Here are some points:
array([-1.03, -3.75,  1.46, -1.21,  2.69,  1.02, -1.07,  1.15, -1.92,  0.65,
       -2.55, -1.40,  0.53,  0.40, -0.58,  3.86, -1.05,  0.17,  2.10])
array([-0.56, -2.03,  1.12, -0.72,  1.31,  0.98, -0.81,  0.10, -1.25,  0.44,
       -1.07, -0.96,  0.32,  0.00, -0.01,  1.08, -0.40,  0.58,  1.33])
array([-0.61, -0.79, -0.22,  0.15,  0.16, -0.66, -0.06,  0.21, -0.28, -0.54,
        0.89, -0.44, -0.08,  0.61,  0.74, -0.82, -0.19, -0.56, -0.20])
array([ 1.01,  2.67,  0.26, -0.40, -1.52, -0.70,  0.52,  0.55,  0.07,  0.35,
        0.98,  2.43,  0.65, -2.39, -0.20, -0.47, -1.10,  1.05,  0.96])
array([-0.38, -1.04, -0.97,  0.30,  1.61, -0.26,  0.30, -1.18,  0.97, -0.52,
        0.01, -0.59, -0.53,  0.92,  0.29, -1.00,  2.14, -0.65, -0.59])
array([ 0.34,  0.98,  0.15, -0.07, -0.79,  0.01,  0.37, -0.01,  0.26, -0.04,
        0.43,  1.05,  0.41, -0.65,  0.02, -0.16, -0.18,  0.02,  0.30])
array([ 2.17,  4.09,  0.59, -0.08, -3.66, -0.39,  0.46,  0.82, -0.01,  0.55,
        2.86,  3.00,  0.32, -3.02,  0.08, -0.48, -2.56,  2.34,  0.19])
array([ 0.71,  1.15, -0.42,  0.05, -0.63,  1.44,  0.11,  0.70,  0.74, -0.17,
       -0.71,  0.32,  0.89, -0.52, -0.77, -0.02,  0.43, -0.81,  0.50])
array([-0.51, -0.68, -0.16,  0.18, -0.09, -0.37,  0.18,  0.38, -0.29, -0.27,
        0.88, -0.18,  0.11,  0.39,  0.70, -0.35, -0.37, -0.55, -0.89])
array([ 1.69,  3.22,  0.46, -0.13, -2.17, -0.59,  0.62,  0.05,  0.43,  0.50,
        1.28,  2.15,  0.96, -1.74,  0.06, -0.48, -0.87,  1.42, -0.19])
array([-1.11, -1.22,  2.72, -0.21, -0.07, -0.81, -1.64,  1.98, -1.75,  0.17,
       -2.54, -1.67, -0.41,  0.80, -0.04,  2.16, -2.91,  0.71, -0.48])
array([-0.38, -0.04, -0.21,  1.19, -0.57, -1.49, -0.79, -0.78, -0.81,  0.46,
        2.95, -0.10, -0.60,  0.79,  0.74, -1.15, -1.47, -0.27, -0.73])
array([-0.04, -0.56,  0.40,  0.07, -0.58, -0.75, -0.10, -0.20, -0.68,  0.07,
        1.62, -0.04, -0.28, -0.02,  0.80, -0.63, -0.43,  0.50, -0.03])
array([-0.49, -1.42,  0.82, -0.22,  0.92,  0.44, -0.78,  0.79, -0.53,  0.39,
       -0.65, -0.50,  0.01,  0.12,  0.15,  1.13, -0.65,  1.65,  0.45])
array([ 0.68,  0.89, -0.92,  0.01, -0.23,  1.65,  0.38,  0.52,  1.26, -0.56,
       -0.91,  0.15,  0.73, -0.42, -1.20,  0.03,  1.46, -0.91,  1.00])
array([-0.67, -0.38,  0.05,  0.38, -0.72, -0.44,  0.17, -0.29, -0.03,  0.04,
        0.08, -0.40, -0.27,  0.36,  0.13,  0.21, -0.59, -0.96, -0.62])
array([-0.72, -1.45,  1.60,  0.23,  0.92,  0.46, -0.49,  0.85, -1.89,  1.04,
       -2.54, -0.85, -0.80, -0.51, -0.69,  2.59, -2.53,  0.73,  0.26])
array([-1.16, -2.15, -2.00,  0.65,  4.33, -0.80, -0.01, -3.25,  1.93, -0.94,
        0.58, -1.40, -2.05,  2.82,  0.29, -1.54,  4.59, -2.53, -0.96])
Then 16 other points, each followed by its number:
array([ 0.11,  0.60,  0.22,  0.54, -1.03, -0.48, -0.04, -0.08,  0.09, -0.21,
       -0.13, -0.81, -1.01,  1.18,  0.60,  0.20, -0.72,  0.36, -0.72]) 0
array([ 0.22, -0.76, -2.62, -1.91,  4.95,  2.15, -0.31, -1.92,  1.98, -1.12,
       -2.72,  1.08,  2.09, -1.16, -3.18, -0.53,  6.79, -1.51,  1.61]) 1
array([-0.56, -0.23,  0.81,  0.11, -1.29, -0.04, -0.51,  0.54, -0.58, -0.36,
       -0.08, -0.90,  0.23, -0.18, -0.22,  0.63, -0.69,  0.00, -0.37]) 2
array([-0.31, -0.40,  0.17,  0.44, -0.12, -0.21,  0.30,  0.13, -0.01, -0.38,
        0.49, -0.30, -0.34,  0.09,  0.43, -0.51, -0.31, -0.34, -0.44]) 3
array([-0.59, -0.83, -1.74,  0.11,  2.40, -0.16, -0.05, -1.34,  0.93, -0.18,
        0.03, -0.57, -1.21,  1.64,  0.05, -1.19,  2.33, -0.74, -0.64]) 4
array([-0.52,  0.29,  0.48,  0.92, -1.70, -0.92, -0.35, -0.16, -0.93, -0.14,
        0.66, -0.46, -0.26, -0.03,  1.18, -0.29, -0.66, -0.12, -1.15]) 5
array([-0.34, -0.22,  0.48,  0.42,  0.49, -0.82, -0.50, -0.29, -0.33,  0.64,
        0.05, -0.60, -0.27,  0.03,  0.75,  0.05,  0.10,  0.45, -0.41]) 6
array([-0.81, -0.53,  0.52, -0.46, -0.06,  0.04, -0.34,  0.26, -0.45, -0.04,
       -1.34,  0.25, -0.08, -0.12,  0.09,  0.83, -0.88,  0.36,  0.09]) 7
array([ 0.22, -0.63, -0.01,  0.28,  0.05, -0.27, -0.31, -0.28, -0.41, -0.41,
        0.73, -0.16, -0.43,  0.44,  0.45, -0.62, -0.42, -0.38, -0.25]) 8
array([ 1.21,  2.62,  0.75, -0.02, -2.59,  0.28,  0.48,  0.58,  0.30,  0.20,
        0.75,  1.66,  0.79, -2.00, -0.37,  0.17, -0.87,  1.59,  0.37]) 9
array([-0.05,  0.12,  0.34,  0.21, -1.49, -0.06,  0.47, -0.51,  0.04, -0.19,
       -0.89, -1.09, -0.62,  0.30,  0.79,  0.26, -0.76, -0.42, -1.97]) 10
array([ 2.21,  4.57, -0.12,  0.71, -2.97, -0.02,  0.76,  0.82,  1.75,  0.41,
        0.95,  3.09,  0.81, -2.41, -0.14, -0.15, -0.57,  1.15,  1.17]) 11
array([ 1.50,  2.07, -1.59,  0.49, -1.46,  1.55,  0.92,  0.51,  2.07, -0.11,
        1.10,  1.46,  0.71, -0.29, -1.30, -1.24,  1.50, -2.52,  0.46]) 12
array([-0.34,  0.23, -0.35,  0.39, -1.36, -0.20,  0.10, -0.61,  0.41, -0.22,
       -0.66, -1.06, -1.84,  0.75,  0.87, -0.58, -0.80, -0.21, -1.21]) 13
array([ 0.86, -0.19, -1.94, -1.23,  2.42,  1.50,  0.61, -0.60,  1.72, -0.92,
       -1.86,  0.14,  1.32, -0.13, -1.86, -0.10,  2.56, -0.72,  1.70]) 14
array([ 0.82,  1.60,  0.52, -0.17, -1.47, -0.66,  0.74,  0.42,  0.00,  0.09,
        1.78,  2.06,  0.92, -1.41, -0.12, -0.81, -1.07,  0.75,  0.36]) 15
Which two of these numbered points are nearest to each point below by angle, seen from the average point of the first points? Their numbers follow each, nearest first.
array([-0.35, -0.17,  0.26,  0.55, -0.18, -0.81,  0.07,  0.09, -0.40, -0.60,
        1.01, -0.26, -0.09,  0.46,  0.65, -0.56, -0.41, -0.17, -0.49]) > 3 8
array([-0.67, -1.34, -1.32,  0.16,  3.48, -0.06,  0.11, -1.93,  1.18, -0.61,
       -0.40, -1.38, -1.66,  2.38, -0.11, -0.92,  2.98, -0.29, -1.28]) > 4 1
array([-0.09, -0.85,  0.30, -0.23, -0.53, -0.06, -0.32,  0.09, -0.16, -0.45,
        0.17, -0.47,  0.68,  0.15,  0.18, -0.20, -1.06, -0.09, -0.30]) > 2 8
array([ 0.69,  0.99,  0.29,  0.06, -0.96, -0.43, -0.12,  0.23, -0.15, -0.06,
        1.60,  1.26,  0.63, -1.19,  0.05, -0.40, -0.35,  0.92,  0.55]) > 15 9
array([-0.18, -0.30, -0.62, -0.69,  1.22,  0.73,  0.49, -0.09,  0.46, -0.24,
       -0.84,  0.04,  1.26, -0.51, -1.01,  0.12,  2.03, -0.59,  1.38]) > 1 14
array([-0.45, -0.29,  0.16,  0.27, -0.25,  0.16,  0.04,  0.20,  0.11, -0.14,
        0.07, -0.50, -0.20,  0.25,  0.25, -0.03, -0.25, -0.39, -0.11]) > 3 13
array([-0.19, -0.04, -1.09, -0.95,  1.22,  0.90,  0.22, -0.47,  1.00, -0.43,
       -1.44,  0.43,  0.75, -0.09, -0.80,  0.37,  2.06, -0.53,  0.73]) > 14 1
array([ 0.40,  1.00,  1.03,  0.34, -1.82, -0.97,  0.93, -1.09, -0.45, -0.28,
       -0.56, -1.66, -1.54,  0.69,  1.49,  0.15, -0.64,  0.08, -2.67]) > 10 0
